128 stands for zero in the data rows.
Here are some points:
[129 130 130 139 135 109 101 106 108 117 134 139 141 123 109 100 120 134 146 142 128 144 135 113]
[126 130 134 141 135 105  98 107 104 115 134 142 142 125 107  90 119 136 149 145 132 147 138 109]
[101 116 140 101 122 176 163 160 132 163 117 112 112 126 150 178 147 119  85  99 131 112 119 153]
[148 180 137 176 154  62  76  34  88  51 148 187 201 110  96 101 122 165 219 147 136 148 137 127]
[110 109 136 117 127 140 112 136 107 151 123 121 120 122 116 101 122 121 109 133 134 142 140 106]
[101 118 148 104 125 171 154 151 122 161 116 119 122 120 144 166 147 120  91 103 134 120 124 144]
[152 173 124 162 142  89 124  73 128  70 141 162 173 125 129 152 132 152 188 131 125 115 118 154]
[141 169 134 150 141 113 140  86 124  86 135 156 168 123 139 175 141 148 165 113 126 114 114 169]
[ 97  96 140 107 125 144 106 148 101 168 123 115 110 122 110  83 118 115  96 138 135 153 148  89]
[ 93 106 147 100 122 178 149 161 115 172 115 113 111 120 138 152 139 114  79 105 136 123 130 134]
[132 118 120 137 130 104  95 119 115 123 131 131 127 128 106  72 112 127 145 152 129 147 144  92]
[ 81  91 149 107 129 148  92 138  77 175 121 120 120 112 101  79 117 117  93 134 141 160 156  83]
[132 135 130 141 137 102  99  99 109 111 136 142 146 121 111  99 119 137 153 143 131 143 137 116]
[179 112  75 155 120  58  85 128 161 102 141 117 104 156 101  24  86 123 166 191 113 150 141  68]
[145 128 114 113 116 159 192 172 186 136 120 103 102 145 169 196 145 116  98 102 119  88 102 170]
[154 118 101 144 124  86  97 123 139 111 138 125 118 140 110  66 103 125 152 164 120 142 137  93]
[146 148 121 146 136 102 120 100 130  95 134 145 150 127 125 128 124 139 163 135 126 126 125 137]
[118 131 139 115 123 158 159 144 133 143 122 121 122 124 148 173 148 126 106 101 127 110 116 154]
[100 108 145 101 121 171 147 155 121 167 118 113 111 122 139 156 138 113  84 107 129 121 128 135]
[ 99 107 143 126 133 117  71 111  71 146 127 134 134 113  88  52 108 128 123 149 139 170 158  77]
[141 133 121 115 117 162 193 166 183 138 120 107 106 144 172 209 149 119 100  96 117  84  97 179]
[121 121 131 116 125 144 141 146 135 143 123 118 115 130 137 140 130 120 107 120 127 122 126 134]
[146 113 108 117 117 139 155 166 171 142 124 104  92 144 146 138 123 112 109 129 117 111 119 131]
[134 100 112  99 107 168 180 199 180 169 117  84  75 147 159 158 134 103  73 113 119 102 111 139]
[117 125 138 120 128 144 138 136 123 139 127 125 126 124 131 142 135 125 114 116 130 125 128 134]
16 more points follow, each with its number after it:
[158 119 100 124 114 128 157 167 182 130 125 102  95 151 142 131 122 113 117 133 116 109 115 127] 0
[117 128 141 122 128 144 133 126 118 138 125 130 131 122 130 144 135 132 118 115 131 126 129 134] 1
[156 177 128 180 149  55  78  36  98  49 150 181 195 118 102  99 119 162 221 153 130 145 131 128] 2
[119 131 136 122 132 136 133 129 120 130 126 132 132 123 128 133 131 130 124 123 132 130 127 131] 3
[140 112 113 117 116 136 148 164 161 143 125 106  97 143 141 131 125 117 107 131 119 118 121 125] 4
[ 86 122 161  99 128 184 156 149 108 165 115 124 127 112 144 181 153 124  83  92 140 121 124 152] 5
[108 103 134 117 125 135 102 139 105 157 125 118 114 124 110  84 116 119 106 139 134 150 146  95] 6
[134 136 125 107 116 176 210 171 183 146 118 105 104 143 183 234 159 119  92  86 117  79  92 189] 7
[ 95 111 146 125 136 121  76 108  67 145 129 137 139 108  91  65 115 131 125 146 141 169 155  82] 8
[159 152 112 155 134  84 109  96 135  83 141 146 149 134 118 107 116 144 177 149 122 130 124 125] 9
[ 98 109 145 109 129 153 120 141 104 158 119 121 122 116 123 116 130 120  99 123 138 142 141 112] 10
[146 108 105 104 106 160 183 196 194 158 117  87  75 152 163 167 137 108  82 116 113  95 105 145] 11
[172 111  79 150 118  71  86 127 155 109 139 114 103 151 105  35  88 119 160 181 113 147 142  72] 12
[120 128 132 122 128 143 144 134 130 134 124 128 126 128 138 155 136 127 117 113 128 119 121 144] 13
[ 96 108 144 115 127 144 106 134  91 158 124 123 122 113 111  99 127 125 104 129 136 153 143 104] 14
[126 131 130 138 136 106  89 104 102 115 133 143 143 117 102  82 113 134 149 144 135 149 143 102] 15
Which two of these numbered points are nearest to each point below, looking only along the 3 directions in which the first points spread most? Their numbers follow each, nearest first.
[ 92 111 149 118 132 144  98 125  85 156 121 130 133 110 107  95 126 125 110 130 141 154 146 103] > 14 6
[112 123 142 119 129 146 132 134 115 140 123 128 131 117 128 136 135 127 113 116 134 129 129 131] > 1 3
[161 151 112 149 131  92 126 102 148  86 135 144 144 138 130 130 124 140 168 143 120 123 121 138] > 9 3
[155 175 128 181 150  52  71  37  92  48 151 182 194 117  95  88 116 163 220 156 132 151 138 120] > 2 9
[ 73  98 161  76 114 217 174 189 121 204 105  96  98 113 153 187 156 104  41  83 140 115 123 150] > 5 11
[127 134 131 145 139  96  84  96  98 110 136 146 150 123 100  80 115 140 159 150 133 152 144 100] > 15 9
[182 114  74 160 124  51  75 121 159  95 144 122 106 158  97  19  79 125 175 193 110 149 142  67] > 12 9
[173 110  78 155 119  59  77 126 153 105 145 117 102 155  95  18  79 122 164 190 112 151 143  64] > 12 15
[108  99 133 116 126 130  98 141 104 156 125 118 111 126 105  70 111 120 109 145 131 154 148  87] > 6 14
[151 172 130 178 151  57  71  36  88  53 150 181 192 114  94  89 118 161 219 153 131 149 138 122] > 2 9
[122 119 133 120 125 144 136 141 128 142 123 121 120 128 131 136 131 122 114 120 131 125 127 129] > 1 3
[105  91 129 109 122 139 104 160 108 168 123 109 103 127 110  69 112 112  95 144 133 153 149  81] > 6 14
[144 111 106 118 114 137 151 168 168 143 124  99  91 146 142 131 122 112 104 132 115 116 123 126] > 4 0
[105 101 134 128 133 108  63 116  77 144 132 133 130 117  84  33 103 126 130 161 136 174 162  65] > 8 15
[104 113 141 117 129 143 117 134 105 151 123 122 120 119 120 113 126 118 106 126 133 140 139 112] > 10 14
[135 134 128 104 113 185 217 181 188 149 114 102 102 141 187 242 161 115  82  80 120  73  91 196] > 7 11
[121 122 134 116 124 149 146 145 131 142 122 119 121 128 135 145 135 121 108 117 130 123 124 135] > 13 1
[108 131 148 114 129 153 140 132 117 144 122 128 133 116 135 158 141 127 109 108 135 123 125 145] > 1 13
[158 153 114 154 135  89 120  96 139  85 139 147 149 133 125 124 123 141 176 142 123 126 123 134] > 9 15
